In the rows, zero is written as 128.
Turns in one plane each, and the order they were made in; the first pair answered
lok:
[116 135 161 129 169 148  98 103 168 175 137  92  89 115 151]  ->  [109 121 118 112 148 159 153 149  97 122 141  85  64 148  87]
[149 158 150 142  64 126  85 140 163 129 177 104  87 196  93]  ->  [163 155 148 123  64 108  99 150 167 130 168 121  92 200  86]
[150 129 139 106 101  99 161 172 107 117 126 151 125 145 126]  ->  [146 134 168 131 115 115 107 122 158 157 124 132 141 119 175]
[124 136 113 140 118 145 116 164 116 119 151 104  94 156 101]  ->  [146 133 127 121 116  96 134 177 159 133 127 143 119 158 120]
Kivo:
[114 122 123 111 156 155 138  99 157 127 101 128 137 106 123]  ->  [110 115 102 120 132 152 145 120 108  97 112 132 138 125  94]
[170 136 103 163  98  69 106 134 138 104  99 176 166 123 111]  ->  [171 135 126 151  98  66 116 131 160 117  99 177 174 118 136]
[132 105  80 172 155 101  82 115 144 124 102 161 116 124  98]  ->  [157 119 135 117  82  93 146 155 101  90 130 164 171 153 134]
[124 108  91 105 132  98 137 161 130 107 108 147 104 133  87]  ->  [134 120 144  73 121  99 160 153 149 125 107 156 132 136 128]
kos:
[119 140 152  90 113 136 169 136 123 141 135 110 112 145 140]  ->  [125 142 143  95 134 121 154 136 154 154 130 123 100 144 144]
[107 121 149  83 180 112 137 108 203 173  87 169 134 107 153]  ->  [120 100 124  70 134 114 186 129 128 112  86 186 191 124 106]
[116 112 112 139 149 153 142  96 115 132 124 127 117 121 104]  ->  [114 113 117 137 151 154 141  95 121 133 130 125 116 120 107]
movo:
[103 132 148 124 155 171 141  52 139 160 112  90 153  78 144]  ->  [136 121 134 133 140 103 134  66 158 149  90 157 195  82 142]
[ 82  95  80 156 144 124 118 118  96 103  94 115  92 122 118]  ->  [ 82 103 100 174 124 141  99 100  87 100 102 106 120 120 133]
[141 127 130 113 124 124 143 143 128 129 129 122 119 143 135]  ->  [137 127 137 120 117 137 136 136 119 123 132 118 125 137 137]
Now pairs of rows:
Each pair is two turns apart.
[118 160 148  95 112 130 164 114 113  93 118 132 160 108 124]  ->  [117 161 143 103 151 111 138 102 173 132  98 144 128 101 141] | kos then kos
[141 120 113 137 106  95 117 143 111 108 127 144 147 149 121]  ->  [112 134 128 149 126 154  95 106 120 131 136  90 126 131 142] | Kivo then lok
[157 156 167 146  35 136 103 148  68 112 143 140 180 114 152]  ->  [131 159 139 149  61 176  98 169  59 116 163  95  90 136 122] | kos then lok
[ 91 167 127 130  64 105 127 121  82 101 141 117 163 166 127]  ->  [ 61 165 113 131 107 147 120 107  89 115 139  84 113 151 109] | Kivo then lok
[138 141 153 124 103  97 125 135 157 121 129 138 148 133 160]  ->  [116 136 107 150 148 131  95 118 150 126 127 115  91 136 128] | Kivo then movo
[148 107 110 167 104  97  96 115 147 123 108 160 149 127 127]  ->  [137  97  93 175  99 114 111 128 104 101 117 145 130 138 100] | lok then lok
[199 112 144  97 112  77 188 215 151 153 122 171 138 142 140]  ->  [179 138 209 122  99 150 138 154 150 175 155 101 160 117 205] | kos then lok
[ 99 120 135 133 125 123 118  87 137 142 104 134 136  96 148]  ->  [ 96 127 122 151 109 145 114 101 102 123 134 104 115 113 141] | Kivo then kos
[132 136 159  94 110 126 188 143 122 109 115 108 102 133 139]  ->  [123 145 167 106 133 141 158 131 148 133 120  89  81 125 156] | kos then lok
[143 130 103 146 137  65 107 133 199 149 163 157 117 105 159]  ->  [115 131  71 143 129 124 132 162 117 109 198 100  63 129 110] | Kivo then movo
[164 101  99 150 146 115 143 122 140 125 105 178 145 141 115]  ->  [148 102  91 165 145 167 129 112 107 115 125 136 121 139 100] | lok then lok
[125 116 123 134 127  79 101 142 125 144 155 151  98 111 102]  ->  [131 126 167 106 111  81 116 126 134 157 154 136 133 101 140] | kos then Kivo
[154 176 131 160 114 173  83 126 127 160 165 112 103 130 162]  ->  [164 167 109 145  89 150 126 165  81 121 168 133 124 155 132] | lok then movo
[109 148 145 144 136 177 129  79 117 139 134  80 138 100 123]  ->  [145 143 153 106 124  97 171 114 156 148  97 151 172 115 134] | lok then lok
[118 115 124 150 102 141 120 120  77 100 136 123 177 130 133]  ->  [114 127 123 169 118 158  91 113  92 115 149  98 132 137 133] | kos then Kivo
[126 110  93 119 117 149 167 134  69  88 118 127 149 130  93]  ->  [112 131 114 131 177 136 110 116 179 163 109 121  83 113 140] | kos then kos
[147 126 118 121  80  55 146 210  89 108 151 165 141 160  91]  ->  [104 158 146 103 130 133 133 196 117 159 183  76  39 153 117] | movo then kos
[137 109 157 136 137 153 143 100 131 154 120 110 162  85 150]  ->  [127 106 130 163 150 162 129  98 118 148 119 100 134  79 130] | movo then lok
[100  99  97 129 148 131 153  95 103  99 119 132 175 123  59]  ->  [125 116 134 154 116  98 128  89 121 107 121 146 223 121 105] | kos then movo
[121 127 123 167 110 137 113  96 137 140 105 166 159 123 110]  ->  [115 136 143 161  87 166 119 104 122 132 129 134 156 129 131] | Kivo then kos
[109 103 101  54 124 166 208  93  30  78 115 111 154 128  78]  ->  [118  83  59 116 205 100 128  53 146 140  63 179 137  89  76] | lok then Kivo
[132 112 113 146 159 100  87  84 171 134 113 182 164  86 113]  ->  [135 106 126 141 120 127 108  88 118 103 125 164 209  83 108] | kos then lok
[112 124 113 139 148 143 108 122 147 142 133  94  78 126 138]  ->  [122 134 125 127 130 134 120 149 139 147 145  95  77 128 155] | Kivo then kos
[123 102  82 156 149 111 120  59 147 138  86 202 144  78  96]  ->  [117 106  81  91 125 131 211 131  81 105 117 164  92 118  68] | Kivo then movo
[129 130 123 125 157 116 105 164 157 139 136 126  40 140 120]  ->  [150 124 133 135 149  84  92 138 195 152 112 161 108 121 141] | kos then lok
[138 128 136 103 115 155 150 110  83 143 127 119 142 140  95]  ->  [151 138 152 124 119 122 111  94 125 163 120 132 163 127 129] | kos then movo
[147  90  74 128 180 145 127 103  71  99  95 136 140 118  87]  ->  [135 119 164  96 144 185 145  98  76 121 139  81 156 120 166] | kos then Kivo
[125 143 121 107 116 110 169 168 122 112 139 146 109 153 121]  ->  [121 130 113 104 123 102 175 150 132 121 119 165 131 144 119] | Kivo then kos
[115 116 111 110 135 108 149 133 120  83 101 139 167 109 111]  ->  [110 116  99 123 149 110 131 119 130  87  97 136 147 103 102] | Kivo then Kivo
[101 125 120 154 176 113  98 145 208 154 123 151  40 133 149]  ->  [108 129 115 184  90 173 107 160  70  74 182  92  83 164 128] | movo then Kivo
[112 131 112 139 119 195 131 124  66  99 163  51 101 139 116]  ->  [143 147 155 180  91 153  69 104 121 129 164  86 163 119 186] | movo then kos
[111 129 101 143 125 164 137 128  96 110 142  92 112 127 102]  ->  [147 120 112 148  92 107 131 126 109 107 120 149 184 126 123] | movo then lok
[133 124 100 152 126 139 146 124  82 121 139  99 111 138  99]  ->  [143 126 108 129 129 102 169 151 113 139 126 127  90 151 110] | kos then lok
[116 135 146 137 114 174 131 106  95 106 132 103 165 106 133]  ->  [119 129 120 121 117 150 163 137  76  92 117 129 144 123  99] | Kivo then lok
[146 120 136 180 130 127  27 113 129 148 141  89  98 121 142]  ->  [141 121 125 154 115 141  84 165  81 118 160  79  60 150 114] | lok then kos
[131 123 129 150 116 125  91 126 124 130 128 144 161 125 129]  ->  [135 123 119 141 111 114 110 147 113 117 123 155 161 136 113] | lok then lok
[129 144 184 156 113 169  94  93 133 150 160  75 170 103 190]  ->  [123 125 123 204 137 165  50  91 120 136 151  79 136 103 145] | movo then lok
[136 130 112 116 146  80 149 129 136 112 115 146  96 131 102]  ->  [127 141 160 125 147 112 113  90 162 141 133 117 112 111 156] | Kivo then lok
